One vector is turned by the same rotation once a step. Each row is the vector after some number of steps, and that number follows the row.
The counts run from 0 to 174.
[ 86 135 151 156 150 117 115 143 132 115 131 137  84  86 107 142 115 131
 111  97 181  90  75 155 138 169  92 144 132 103  84 160 150 121]  6
[144 105 162 161  91 129 157 109 116 153 147 158 129 119 105 156 154 141
 123  73  97  84 102 134 171 108 102 105 158 118 136 165 110 113]  26
[158 145 177 110 108 141 150 125 116 140 107 149 160 144 153 116 196 113
 129 138  83  85  72 111 135 141 102 105 123  99 144 150 133 133]  130
[152 145 162 144 132 142 108 148 110 157 148 147 122 108 166 154 161 131
 136 117 176  90  91 180 148 135  71 121 135 115 124 130 111 100]  139
[123 112 170 159 153 135 146 154 102 153 166 137 146  63 125 118 125 124
 116 159 162  88  96 154 158 123 146 139 145 102 130 146 102  92]  80
[151 116 185 178 133 142 126 122 113 123 151 171 134  89 118 133 128 129
  98 142 146 129  46 118 155 102 132 113 125 149 152 161 153  92]  97
[117 113 151 111 115 115 159 128 132 125 164 184 181 129 141 123 145 128
  80 138  91  91  78 173 141 137  93 139 146  90 164 127 129 134]  67
[132 144 144 149  85 124 183 129  90 154 150 130 124 135 106 126 177 135
 102  94 140  79 102 139 119 140 152  98 152  84 115 134 124  83]  118
[121 124 175 115 132 157 128 141 113 137 158 115 141 142 106 177 184 128
 147 121 136 114  97 147 154 168  99  79 140 121 139 149 152 162]  127
[113 105 135 107 121 135 143 146 129 138 145 106 143 125 138 167 187 148
 131 102 198 108 106 157 181 182 129  98 143  98 118 136 109 125]  47
[ 82 141 144  95 144 107 146 113 161  85 149 137 151  76 149 110 132  99
 105 117 136 112  72 126 168 162 123 135 153 108 128 157 128 174]  166
[ 98 104 168 144 136 116 157 142 127 107 169 176 129 110 121 109 133 140
 108 120 124 105 103 139 208 172 113 110 157  93 134 184 120 116]  85
[131 113 153 108 105 131 169 146 135 130 127 119 128  83  99 159 185 119
 102 140 100  73  94 125 123 128 127 121 129  80 105 161  92 170]  125
[133 106 167 128 157 167 119 125 151 147 138 139 124 148  71 147 175 138
  95 161 142 109  86 142 112 171 100 136 136  80 118 144 185 129]  12
[106 184 160 188 146 168 155 129 106 108 156 115 132 115  93 153 150 125
 111  91 156 118  64  98 146 119 133 121 132 119 110 153 150 123]  115
[113 109 121 125 108 103 161 139 154 107 123 121 138 149 149 165 190 152
 111  77 152 109 106 107 181 191  95 120 142 101 115 119 133 135]  48
[139 143 136 169 132 164 123 115 115 140 146  88 108 126 100 165 185 115
 107 106 154 106  81  84 108 126 132 154 156 116 101 125 175 120]  116
[ 65 132 139 106 159 147 115 117 152 116 161 132 154  80 121 137 120 102
 137 111 155  97  76 152 151 149  73 140 149  94 115 127 125 153]  69
[112 132 147 141  79 137 137 120  87 145 136 145 122 135  95 186 178 133
 142  78 125 102  96 128 174 138  73 131 179 123 114 157 139 135]  123
[125 113 122 139 114 114 155 142 134 121 168 135 141  70 152 152 144 103
  90 145 126  91  52 138 107 120 129 148 140  89 115 114  84 122]  62
[130 133 134 131  98 131 132 116  90 111 145 138 149 122 156 137 156 114
 119  87 118 127  50 137 156 131  87 128 187 143 133  92 128  88]  60
[107 102 165 158 130 146 125 152  86 112 138 152 105 106 121 134 123 133
 101 115 151 100  69 199 143 147 109 120 133 117 125 166 179 108]  5
[127 166 176 130 166 181 113 106 143 138 124 100 142  76 134 139 164 125
 160  86 164  91  88 118 169 115 105 118 145 123 119 138 150 169]  35
[132 110 181 121 158 131 120 119 165 140 160 147 131 106 127  95 160 117
  92 175 152 112  86  97 133 167 149  84 108  96 116 158 146 112]  92
[168 173 158 160 136 123 125 137 132 140 163 142 140 137 182 158 187 129
  93 110 161  92  87 102 111 153 110 163 128 116 114 141 145 121]  41
[143 100 159 160 119 133 151 121 135 118 172 114 119  97  91 178 155 136
 122  81  95  84  90 133 162  98 104 125 158 117 132 160 130 161]  27
[145 146 178 130 186 147 118 125 125 134 180 135 167 121 147 104 149 112
  91 162 137 100  91 132 113 162 111 157 153  92 141 113 190 115]  75
[127 121 138 114 131 156 114 110 155 112 110  92 143 113 142 177 203  99
 120 132 147 121  67  89 139 144 101 157 148 105 120 100 154 147]  53
[138 122 175 116 127 140 129 107 135 166 174 154 148 147 123 162 188 160
 146  91 138  98 109 134 163 157  87  75 145 120 136 140 158 137]  30
[155 171 181 124 136 141 149 119 157 122 124 172 166 123 137 123 174 130
 104 125 101  73  88 109 136 113 124 101 113  94 140 173 114 162]  33
[ 96 109 129 146 104 125 164  93 165 123 100 135 146 102  75 136 137 143
  94  74 123  83  76 114 157 126 123 122 122 105 105 145 138 150]  107
[120 106 135 125  95 139 156 124 122 124 115 100 108 103  95 180 177 117
 134  90  94  79  90 131 169 125 100 153 177 102 101 143 124 166]  124
[111 101 148 135 121 106 149 125 116 143 117  94 102  67 111 103 140 124
  84  92 157  91  81 128 132 166 121 137 163 132  74 107 176 116]  2
[136 107 142 150 137 109 121 115 168 140 159 112  94  66 122 141 139 140
 103  86 178  92  79 103 115 144 127 122 134 134  76 122 154  98]  99
[124 149 140 146 174 152 123 115 159  75 144 120 175 126 151 143 160 115
 119 103 131 125  71 103 180 125  96 136 145  94 154 124 118 148]  149
[105 102 145  74 131 130 148 108 129 102 129 146 144  94 150 113 145 113
 109 108 123 104  82 177 191 144 124 110 183 120 147 148 147 149]  165
[105 150 163 179 147 156 137 111 115 146 149 120 116 125  80 131 164 112
 143 100 147 126  64  74 134 144 104  98 139 104 104 129 125  80]  18
[146 103 126 110 105 119 148 121 154 100 114 120 141 155 160 160 202 130
  78 119 113 104 109 138 165 152 115 155 152  84 133 124 150 161]  49
[137 145 177 183 138 144 153 130 108 116 179 144 111 127 111 129 139 123
 117  84 113 109  86 129 137 136 110  62 134 101 121 154 125  92]  22
